(in the rows, 128 means zero)
Each path below is one point turned by a fixed rotation once a step. After each direction that follows a path, write how fast that rotation turns it, in degrees each step (0 if it stays still).
Each turn is a multiple of 5 degrees from 10 to 175, or 0.
Each row of a path follows its step; steps can be skipped.
path 1
step 0: [122 118 131 122 113 135 117 120 128 143 133 127 136 132 131 124 145 132
 120 122 124 119 139 127 125 122 133 133 132 121 136 130 131 128 122 130]
step 1: [121 128 136 124 119 121 108 112 134 132 135 136 135 119 120 128 131 132
 131 131 133 133 130 124 136 131 139 129 126 121 141 131 128 132 124 131]
step 2: [127 115 133 119 133 122 120 118 125 132 121 127 140 120 115 131 121 125
 133 132 112 135 132 126 126 137 133 121 133 132 139 124 128 129 123 137]
step 3: [122 120 123 127 135 126 126 119 116 132 134 124 138 119 129 125 130 131
 125 122 121 123 129 119 132 119 130 125 141 144 132 126 118 121 124 145]
step 4: [120 124 128 132 126 133 114 124 126 129 132 116 127 112 137 120 129 123
 124 128 135 133 133 131 122 125 132 124 132 132 136 135 105 126 133 135]
step 5: [115 121 134 133 135 135 128 122 137 125 132 121 125 116 128 125 141 124
 128 135 117 131 135 127 129 138 130 112 127 121 128 144 121 128 126 131]
step 6: [122 127 136 134 136 123 127 134 138 148 131 126 132 117 135 135 129 140
 124 128 112 132 131 133 136 126 126 122 133 122 128 137 128 121 119 134]
step 7: [137 119 135 130 122 116 134 122 129 143 129 123 137 122 141 123 133 140
 125 126 129 127 134 131 119 127 131 126 132 127 140 136 123 123 117 121]
step 8: [134 127 134 137 128 119 123 120 127 139 137 125 142 128 120 121 140 124
 129 135 137 117 133 134 128 139 135 128 123 128 138 141 126 127 126 135]
step 9: [131 121 141 129 133 132 120 118 116 138 130 133 132 120 121 145 126 126
 136 141 127 125 128 135 127 137 131 133 125 128 126 135 121 122 119 138]
step 10: [126 123 131 126 147 116 129 122 125 119 132 130 126 120 130 138 126 134
 138 126 124 125 125 131 121 128 129 135 135 135 137 134 115 123 114 135]
step 11: [124 122 124 127 140 132 126 141 124 126 136 119 130 128 132 128 134 126
 121 123 130 121 142 139 118 134 127 137 141 132 141 134 117 127 124 137]
Speeds:
[130 128 131 128 125 125 128 128 130 129 127 126 130 128 133 128 131 130
 129 130 124 124 127 132 131 127 127 128 124 128 126 130 129 130 130 125] => 45
[128 130 128 125 128 124 129 130 124 127 127 123 126 126 126 128 128 129
 127 125 126 127 130 130 129 125 128 128 129 130 128 128 131 122 125 126] => 95
[126 125 127 128 131 130 128 130 129 125 126 126 124 129 131 126 132 127
 128 131 128 131 127 130 130 124 126 130 132 125 128 131 127 127 129 129] => 55
[130 125 130 126 130 125 132 130 128 126 130 129 132 127 132 128 124 130
 126 128 129 130 130 128 131 131 126 128 133 128 131 127 130 129 132 129] => 85
path 2
step 0: [131 128 124 136 134 131 122 126 124 119 110 125 126 130 117 135 133 128
 141 122 132 126 127 125 127 134 137 122 122 117 126 130 119 136 119 129]
step 1: [133 138 122 139 125 131 129 129 123 125 136 135 140 130 128 127 131 125
 140 135 129 131 124 128 140 130 122 125 124 135 129 129 112 123 137 118]
step 2: [119 119 129 134 127 132 125 128 117 130 131 131 118 119 114 130 129 119
 136 135 133 135 132 124 127 120 133 124 130 131 126 146 124 132 125 136]
step 3: [127 128 136 129 108 127 118 124 125 130 130 126 133 127 121 143 128 131
 134 130 127 131 127 127 123 137 129 128 122 128 129 118 111 131 126 123]
step 4: [126 140 123 128 127 135 130 135 125 128 122 138 123 123 131 130 119 126
 123 141 128 129 137 135 120 124 125 125 126 133 130 137 110 118 131 133]
step 5: [127 124 125 132 120 138 122 116 126 125 130 125 116 128 116 119 123 128
 129 133 134 118 132 119 122 134 133 131 115 120 121 126 122 132 134 131]
step 6: [127 121 124 125 126 128 120 126 124 125 138 129 145 129 128 132 123 124
 123 135 134 121 140 133 127 124 122 116 127 137 124 117 118 121 131 128]
step 7: [124 132 129 121 130 123 129 128 124 134 131 121 128 115 126 117 113 124
 133 134 138 126 140 122 115 132 133 135 127 133 132 137 129 128 125 131]
step 8: [131 124 127 140 128 131 126 117 138 131 127 124 136 120 130 133 129 136
 120 128 132 129 133 127 115 134 123 129 111 130 121 117 126 128 117 129]
step 9: [137 132 115 122 127 130 142 128 125 132 136 130 127 132 132 124 123 119
 116 132 135 129 138 135 131 136 125 132 124 143 133 125 127 127 128 134]
step 10: [130 121 127 121 127 121 124 117 126 138 128 129 119 128 130 122 129 126
 121 122 141 122 136 122 124 120 125 130 117 121 120 135 134 135 117 121]
step 11: [145 124 135 128 130 125 128 133 125 132 129 111 134 131 130 126 126 128
 124 123 128 122 131 137 127 129 117 121 121 136 139 116 126 128 122 121]
Speeds:
[130 128 129 128 130 130 131 127 127 132 129 129 129 131 129 129 127 126
 130 131 124 130 126 129 124 127 129 123 127 130 125 124 129 126 129 124] => 145
[127 131 128 126 128 128 127 129 125 122 129 127 127 126 130 128 127 122
 124 131 129 131 125 130 127 129 126 129 129 129 128 131 131 126 128 125] => 140
[127 126 125 126 128 127 132 133 131 130 129 131 130 127 125 126 126 129
 124 130 129 129 128 128 130 128 129 126 129 129 133 130 126 127 130 126] => 140
[128 130 128 133 130 130 133 127 131 126 123 130 128 130 128 127 129 127
 127 130 128 129 129 129 130 130 129 132 124 126 127 126 127 126 130 129] => 90
path 3
step 0: [141 129 128 132 119 128 119 121 122 139 137 132 126 127 126 126 119 133
 132 130 120 113 128 141 133 122 121 126 129 138 138 122 133 127 133 134]
step 1: [139 124 116 129 133 129 127 130 134 123 120 127 129 122 145 131 126 131
 120 128 134 122 122 118 125 130 132 119 135 123 115 127 134 117 117 125]
step 2: [117 140 128 122 130 133 127 135 121 124 114 127 136 140 132 131 127 128
 132 133 120 133 134 124 134 129 124 132 111 134 126 121 132 124 140 134]
step 3: [130 129 127 123 121 126 139 117 127 130 127 125 121 120 124 123 131 115
 126 131 134 118 140 137 125 122 128 138 123 133 131 145 129 124 121 121]
step 4: [144 142 136 137 132 128 125 120 136 128 121 125 124 135 124 136 127 130
 120 124 125 134 129 129 129 132 126 116 140 124 130 129 135 136 126 139]
step 5: [125 117 132 123 137 132 130 135 123 120 127 128 127 124 134 123 125 147
 120 135 127 120 122 125 132 122 132 135 121 121 122 135 139 136 135 131]
step 6: [116 136 131 132 126 141 133 127 136 122 135 133 127 128 133 126 136 119
 127 132 125 125 134 134 143 131 136 126 125 123 139 121 121 114 125 126]
step 7: [143 129 131 121 134 118 133 126 119 123 131 120 130 127 112 123 132 119
 134 128 137 140 124 125 129 136 126 127 118 121 126 127 134 132 116 124]
step 8: [127 125 133 132 136 132 127 135 143 142 129 118 127 131 122 127 119 129
 125 137 114 131 134 132 126 122 130 132 136 129 125 128 124 143 134 120]
step 9: [119 126 121 135 130 128 143 129 124 129 129 137 122 129 132 127 133 137
 127 118 139 128 118 124 131 137 142 132 134 123 129 136 116 133 130 133]
step 10: [118 127 129 124 126 133 105 127 125 122 143 126 130 128 122 121 135 124
 123 122 131 139 127 133 130 132 115 125 124 123 137 123 128 128 135 128]
step 11: [134 113 136 130 120 128 133 129 133 132 137 130 135 122 128 137 126 124
 143 132 129 126 121 118 120 123 134 129 128 132 135 125 135 132 118 113]
Speeds:
[129 124 124 132 128 127 130 127 127 128 128 129 130 131 127 126 131 128
 127 128 130 127 129 133 131 125 130 129 129 132 131 128 126 126 126 131] => 120
path 4
step 0: [134 132 135 132 117 131 135 134 130 136 131 126 129 128 130 132 137 123
 137 123 110 121 127 129 121 125 122 126 123 133 118 137 122 135 135 126]
step 1: [135 124 133 134 126 131 137 136 115 132 133 124 135 129 124 122 132 121
 136 129 123 120 132 126 128 132 124 124 124 127 128 120 125 126 147 140]
step 2: [132 126 132 127 134 123 121 129 129 124 134 120 129 123 127 130 135 130
 150 130 120 128 125 121 123 121 130 134 125 125 124 115 121 125 139 129]
step 3: [125 133 131 125 115 126 124 131 127 119 130 122 121 139 138 126 135 125
 139 125 121 128 127 127 131 123 130 127 116 119 117 133 119 130 139 133]
step 4: [126 122 132 126 113 123 137 133 124 133 134 126 139 130 129 133 141 135
 140 136 125 120 137 127 135 129 126 126 129 127 121 129 116 127 131 133]
step 5: [129 129 120 129 130 127 126 133 129 143 125 119 133 120 126 127 137 125
 144 126 116 128 131 122 133 130 117 125 122 120 129 126 117 132 136 128]
step 6: [129 130 135 134 129 124 128 139 136 132 133 126 120 129 131 129 129 130
 133 121 121 123 140 129 124 127 128 121 113 124 121 117 122 122 142 132]
step 7: [127 132 137 127 120 131 127 130 130 122 130 118 134 130 129 136 132 122
 142 128 120 122 134 126 116 134 135 122 134 128 127 127 114 121 134 138]
step 8: [123 132 127 117 122 118 123 126 124 125 128 118 133 131 120 125 142 130
 135 130 126 121 123 129 128 132 123 120 122 124 130 123 117 131 144 131]
step 9: [121 135 127 125 126 121 126 133 136 129 130 140 136 126 134 129 131 139
 140 129 112 125 132 129 130 127 126 130 122 130 122 125 119 134 141 131]
step 10: [127 128 125 132 124 135 126 131 124 133 128 131 129 133 133 126 132 123
 142 125 115 121 137 138 127 119 127 110 130 122 126 125 117 129 131 136]
step 11: [129 115 129 125 129 129 132 131 138 130 134 123 133 133 119 122 140 126
 133 128 118 119 129 120 122 125 125 116 124 129 126 124 118 117 136 127]
Speeds:
[127 129 129 131 129 129 127 128 131 129 130 131 126 130 133 129 130 129
 125 128 127 131 125 131 125 131 125 131 123 129 127 131 127 128 131 129] => 120
[132 127 131 128 129 125 130 128 130 127 129 129 127 126 126 130 132 134
 126 131 128 125 128 130 126 125 129 128 128 130 125 125 127 127 125 125] => 160
path 5
step 0: [130 127 140 130 120 128 124 114 129 129 127 129 130 123 130 121 134 119
 135 116 132 123 127 133 127 120 127 146 124 128 121 123 112 133 126 126]
step 1: [120 128 137 124 114 122 133 130 122 139 115 121 129 119 136 130 133 124
 126 131 130 140 114 126 133 133 128 137 126 135 128 131 130 125 139 136]
step 2: [128 131 124 135 132 127 128 119 130 132 129 126 127 128 136 125 115 130
 119 131 117 130 114 125 123 130 107 128 128 129 122 133 121 113 133 126]
step 3: [138 127 129 121 125 128 132 126 122 126 123 122 120 131 132 119 125 133
 129 112 137 128 120 117 121 119 118 119 132 128 121 128 118 142 124 126]
step 4: [115 129 137 128 125 122 122 122 129 127 123 124 137 130 119 128 125 121
 125 121 135 122 123 125 116 127 131 139 126 129 135 130 113 138 139 138]
step 5: [127 129 135 122 126 123 131 136 118 132 128 121 135 123 132 136 140 120
 125 126 123 134 123 138 125 123 108 129 118 125 130 130 128 121 142 129]
step 6: [132 129 133 135 130 117 138 114 137 125 134 118 123 124 143 131 121 133
 135 128 122 129 124 125 125 125 113 130 128 123 119 132 130 135 124 138]
step 7: [137 120 135 110 129 127 128 111 124 127 130 132 119 123 129 119 129 121
 118 123 133 129 117 120 127 133 131 125 125 124 131 134 118 135 127 135]
step 8: [125 136 133 125 118 124 138 124 133 127 125 127 130 125 114 123 121 121
 129 113 135 134 124 130 121 136 119 142 120 133 136 126 123 122 136 122]
step 9: [131 126 139 127 111 127 125 132 128 128 125 117 125 127 129 137 125 123
 118 134 123 134 126 124 128 117 113 137 130 121 114 119 128 127 134 126]
step 10: [126 126 123 128 127 129 130 111 131 131 113 117 123 123 133 129 127 127
 133 137 130 125 112 132 121 117 122 126 121 127 124 137 121 130 118 134]
step 11: [129 121 126 126 124 110 125 122 117 131 128 130 135 126 135 123 123 132
 121 113 137 130 112 125 132 130 125 128 124 120 140 125 119 127 126 127]
Speeds:
[130 126 130 124 127 127 131 125 132 124 131 128 126 126 124 130 127 125
 128 130 128 129 130 130 127 129 127 128 126 124 131 127 131 128 127 129] => 35
[132 127 126 129 129 124 127 129 130 126 132 128 128 127 129 125 124 126
 128 128 130 131 126 127 126 129 131 122 128 130 128 131 126 127 127 126] => 85
[127 127 131 126 131 129 126 129 129 127 127 129 128 124 130 123 126 129
 128 130 129 127 129 128 125 125 126 129 127 128 122 125 130 132 124 128] => 110
path 6
step 0: [110 125 139 130 131 117 128 128 135 127 127 130 128 133 132 123 128 134
 125 126 133 129 119 136 125 126 127 137 119 123 124 133 149 125 120 132]
step 1: [122 122 136 122 119 130 134 130 123 125 131 128 122 127 138 141 127 132
 129 131 130 132 139 144 124 144 123 129 118 133 124 131 130 129 117 132]
step 2: [123 134 126 120 125 118 123 133 130 141 140 127 122 123 127 133 135 131
 117 131 116 138 135 122 126 142 123 126 133 130 132 128 129 123 125 140]
step 3: [117 128 123 122 126 125 130 123 125 124 137 130 139 124 129 137 126 125
 118 126 123 135 123 113 127 122 126 134 121 128 139 137 134 144 128 134]
step 4: [111 137 130 131 124 127 127 117 121 127 139 136 133 128 133 121 118 129
 128 126 129 134 125 130 128 133 130 138 115 136 122 129 137 122 138 122]
step 5: [123 111 128 123 122 132 128 136 125 127 131 131 128 136 127 135 118 138
 128 133 117 131 131 134 134 141 122 132 126 124 117 125 137 125 140 128]
step 6: [116 133 135 116 133 123 126 143 140 134 130 128 121 122 128 131 128 134
 120 129 125 120 130 130 131 133 124 130 129 119 136 127 147 131 128 128]
step 7: [119 129 141 117 117 124 138 121 132 123 129 137 138 125 125 136 131 125
 123 121 133 129 137 127 126 132 122 129 116 122 133 126 131 131 116 135]
step 8: [117 130 126 128 131 126 131 119 123 134 131 136 125 132 138 133 130 119
 120 122 124 141 130 127 119 135 117 131 125 132 124 123 133 111 126 137]
step 9: [121 122 123 127 120 126 129 128 129 125 142 122 124 128 147 144 122 132
 125 129 117 134 120 120 129 132 128 135 134 123 123 133 132 133 131 132]
step 10: [119 135 131 122 118 128 128 130 131 134 144 127 138 116 137 126 132 133
 120 135 126 127 131 131 136 130 130 129 125 136 134 132 140 131 140 116]
step 11: [125 115 132 124 123 123 134 118 131 121 132 140 135 125 113 125 132 133
 127 129 122 127 130 127 136 138 118 132 119 129 131 131 138 125 139 133]
Speeds:
[127 127 131 128 128 128 128 132 131 127 126 126 128 130 128 127 128 126
 131 124 129 129 130 130 125 129 124 126 128 124 128 124 131 127 122 126] => 55
[125 129 127 125 125 130 129 131 127 129 130 129 127 127 127 126 132 130
 127 128 128 127 124 125 133 125 127 121 127 128 130 126 128 130 127 129] => 95
path 7
step 0: [133 129 124 129 132 122 128 122 132 134 131 132 133 144 131 115 140 126
 130 119 132 142 135 131 133 118 116 128 141 121 115 128 130 129 133 125]
step 1: [117 112 124 144 119 124 127 128 138 130 130 126 126 129 130 122 133 139
 131 116 131 118 134 129 123 125 124 122 138 133 125 121 140 131 119 125]
step 2: [135 128 130 139 117 131 111 140 129 125 128 128 127 125 118 129 121 119
 118 124 144 132 130 137 123 134 133 129 127 132 133 121 139 125 124 121]
step 3: [140 136 131 133 132 118 127 131 120 120 133 120 128 141 141 138 131 121
 128 128 137 131 134 141 120 118 132 130 131 128 137 121 121 119 132 127]
step 4: [127 135 129 132 119 135 130 128 129 125 127 112 138 121 144 134 130 127
 140 120 124 125 139 121 130 121 129 135 131 132 132 127 117 133 113 135]
step 5: [128 141 122 127 120 129 123 115 135 128 127 116 131 125 119 131 128 115
 135 128 139 130 124 115 142 135 127 139 137 131 123 126 133 124 128 130]
step 6: [125 127 132 123 139 119 129 125 140 119 129 119 119 135 124 130 122 131
 141 119 137 120 132 125 134 137 124 117 133 124 135 124 132 117 141 133]
step 7: [129 132 131 124 141 128 108 137 128 123 120 129 122 112 135 118 118 132
 134 122 121 127 135 124 124 129 121 126 123 127 137 126 134 128 123 135]
step 8: [136 142 113 125 131 128 124 122 124 130 129 131 113 112 131 124 141 115
 125 131 126 132 124 125 121 114 126 124 127 128 130 125 133 124 131 127]
step 9: [132 125 126 124 129 140 143 129 136 121 131 134 125 128 134 116 146 122
 133 115 134 133 131 124 123 130 133 115 133 124 125 124 116 129 129 126]
step 10: [118 126 132 138 132 124 118 130 135 126 123 141 133 131 139 113 129 128
 133 123 130 138 124 120 130 137 132 134 140 137 116 118 128 135 123 123]
step 11: [121 127 124 142 126 117 124 133 136 138 131 127 115 128 127 140 120 120
 130 125 127 126 120 129 118 126 142 122 133 139 123 119 136 129 135 124]
Speeds:
[127 129 132 129 126 126 128 128 129 129 124 128 126 129 126 127 126 132
 128 130 133 127 127 128 126 130 127 125 126 130 124 124 128 126 127 131] => 80
[131 126 127 130 132 123 131 125 129 129 127 124 129 129 126 131 132 129
 128 125 128 127 124 128 124 126 128 125 129 129 129 130 127 129 130 129] => 135
[126 133 127 125 126 129 129 127 127 129 126 126 130 128 131 126 128 127
 128 129 128 131 129 132 121 125 128 128 126 128 128 131 128 129 130 131] => 80
path 8
step 0: [133 124 115 127 129 115 130 134 138 130 112 126 130 125 126 135 119 129
 135 117 130 142 135 124 129 120 127 130 121 130 127 125 129 125 125 122]
step 1: [125 125 126 131 127 113 129 126 143 136 130 128 130 121 134 122 137 120
 130 127 126 133 116 137 124 129 138 132 132 138 122 137 133 125 123 124]
step 2: [135 127 125 130 133 126 121 128 127 133 134 124 125 139 133 136 128 111
 133 123 114 124 119 134 135 125 126 125 127 134 137 120 136 123 134 119]
step 3: [130 112 122 138 125 130 123 122 127 134 124 119 135 130 134 135 129 134
 136 126 128 129 132 130 126 129 122 126 109 125 123 133 134 113 126 128]
step 4: [133 118 114 132 134 128 129 123 142 139 135 126 129 134 127 120 129 120
 123 135 133 139 137 127 127 133 132 127 125 131 121 125 126 136 119 121]
step 5: [120 130 122 118 134 123 125 124 140 137 130 128 122 126 126 133 124 120
 128 115 123 127 135 140 118 141 133 119 125 129 135 127 132 126 136 128]
step 6: [122 125 132 133 139 128 124 116 126 133 119 123 142 129 114 130 125 126
 138 124 116 136 121 131 125 127 127 125 126 135 122 120 124 117 125 127]
step 7: [123 133 119 141 133 130 124 136 141 127 130 124 123 132 133 117 127 132
 137 133 134 138 117 132 133 132 124 125 117 130 124 118 130 120 132 121]
step 8: [120 115 134 122 133 123 129 137 136 139 135 121 121 138 128 121 126 126
 128 118 123 133 128 124 131 135 123 122 127 126 136 140 128 122 120 120]
step 9: [129 130 127 134 133 130 124 112 134 149 133 124 138 124 126 133 122 130
 134 121 126 131 125 125 135 127 133 131 120 124 141 132 122 133 133 124]
step 10: [118 133 117 136 140 133 124 126 138 123 124 120 129 129 138 132 119 127
 134 134 111 130 129 133 130 131 132 124 123 124 120 134 125 134 121 132]
step 11: [128 131 113 128 126 120 131 129 132 123 135 125 135 134 119 124 120 135
 124 124 121 130 121 127 125 138 124 121 124 133 140 127 135 123 111 124]
Speeds:
[130 129 127 127 126 127 128 131 131 129 126 127 125 125 126 124 128 127
 128 129 133 128 130 126 130 129 126 125 127 129 127 129 130 127 121 129] => 100
[131 128 130 128 127 125 128 132 131 133 130 129 131 126 128 128 127 126
 132 127 129 129 131 126 124 130 127 129 132 127 128 130 126 132 130 129] => 90
[128 123 132 130 124 133 126 126 131 127 129 129 128 128 131 126 127 127
 127 126 128 127 129 126 131 129 127 130 129 123 129 126 130 127 128 126] => 70
[130 127 127 128 129 130 125 127 126 131 133 127 129 129 132 131 129 128
 127 131 128 124 131 127 130 128 128 126 123 128 130 132 126 131 125 130] => 60
[128 128 126 130 132 127 126 126 131 125 126 128 130 128 131 124 127 130
 129 129 131 125 128 125 126 125 128 129 127 129 122 130 126 130 129 126] => 115
path 9
step 0: [143 120 127 124 129 131 135 130 134 124 132 135 125 129 144 112 116 133
 123 127 131 126 130 127 128 129 128 117 131 129 141 126 131 126 126 130]
step 1: [144 135 131 121 125 125 126 122 128 132 114 126 125 118 128 134 125 121
 117 129 135 123 121 130 125 121 125 130 120 123 133 125 124 125 132 140]
step 2: [128 128 131 134 122 124 136 127 123 140 115 130 132 130 119 121 123 135
 132 122 124 119 140 134 133 127 125 126 128 131 122 115 128 132 140 130]
step 3: [133 115 137 123 120 137 136 132 131 137 140 135 137 129 140 125 120 132
 125 124 129 123 133 133 123 126 122 119 132 122 129 127 129 122 125 125]
step 4: [145 129 135 116 122 124 119 132 126 133 114 134 128 132 130 124 126 121
 117 134 127 128 122 129 133 127 137 127 131 128 137 130 122 123 122 132]
step 5: [136 125 129 131 128 127 140 130 132 129 118 137 121 119 119 121 130 136
 128 127 125 131 130 136 128 127 133 123 120 131 129 114 122 130 145 133]
step 6: [135 127 134 128 125 135 138 117 128 135 130 127 126 131 143 124 118 136
 130 125 128 117 132 129 126 117 117 117 120 124 129 123 128 130 123 127]
step 7: [139 128 132 120 122 121 121 128 126 137 122 137 132 122 134 128 121 119
 120 134 132 116 136 131 131 125 123 136 142 129 135 130 131 122 133 132]
step 8: [136 119 126 128 124 125 138 139 126 133 114 129 134 126 121 121 119 133
 118 119 127 134 127 131 127 136 136 123 128 127 126 118 130 125 135 135]
step 9: [136 125 141 120 118 138 130 126 134 135 129 124 128 129 128 127 133 132
 130 123 126 122 129 140 125 123 123 116 115 122 128 122 115 127 124 130]
step 10: [137 132 135 126 127 124 122 127 122 138 125 149 124 136 134 119 125 127
 130 138 130 120 133 131 134 115 129 125 133 129 132 126 127 124 135 122]
step 11: [139 118 131 128 128 125 145 126 135 127 120 138 130 115 130 126 120 134
 117 130 126 129 124 120 125 132 129 126 135 129 135 120 133 129 132 132]
Speeds:
[127 130 129 127 128 127 129 128 128 129 126 124 127 128 124 130 129 131
 134 129 130 130 129 131 129 124 129 126 123 126 127 124 129 128 128 130] => 100
[127 127 129 126 128 128 128 130 129 129 126 128 125 131 125 130 129 124
 130 128 124 123 130 126 133 127 126 132 127 129 130 130 125 128 127 131] => 135
[130 127 128 128 130 130 126 125 128 130 131 129 130 131 129 129 132 131
 128 127 126 126 129 126 131 126 124 127 126 131 121 126 127 127 131 126] => 100
[131 130 131 127 132 126 127 133 129 125 128 128 132 127 129 130 128 127
 128 126 132 128 128 125 130 123 129 129 129 128 132 128 130 127 128 125] => 110
[129 127 130 127 129 128 131 124 126 131 126 122 129 128 127 130 133 129
 124 132 128 127 127 126 128 129 127 126 129 127 130 128 126 128 125 125] => 140
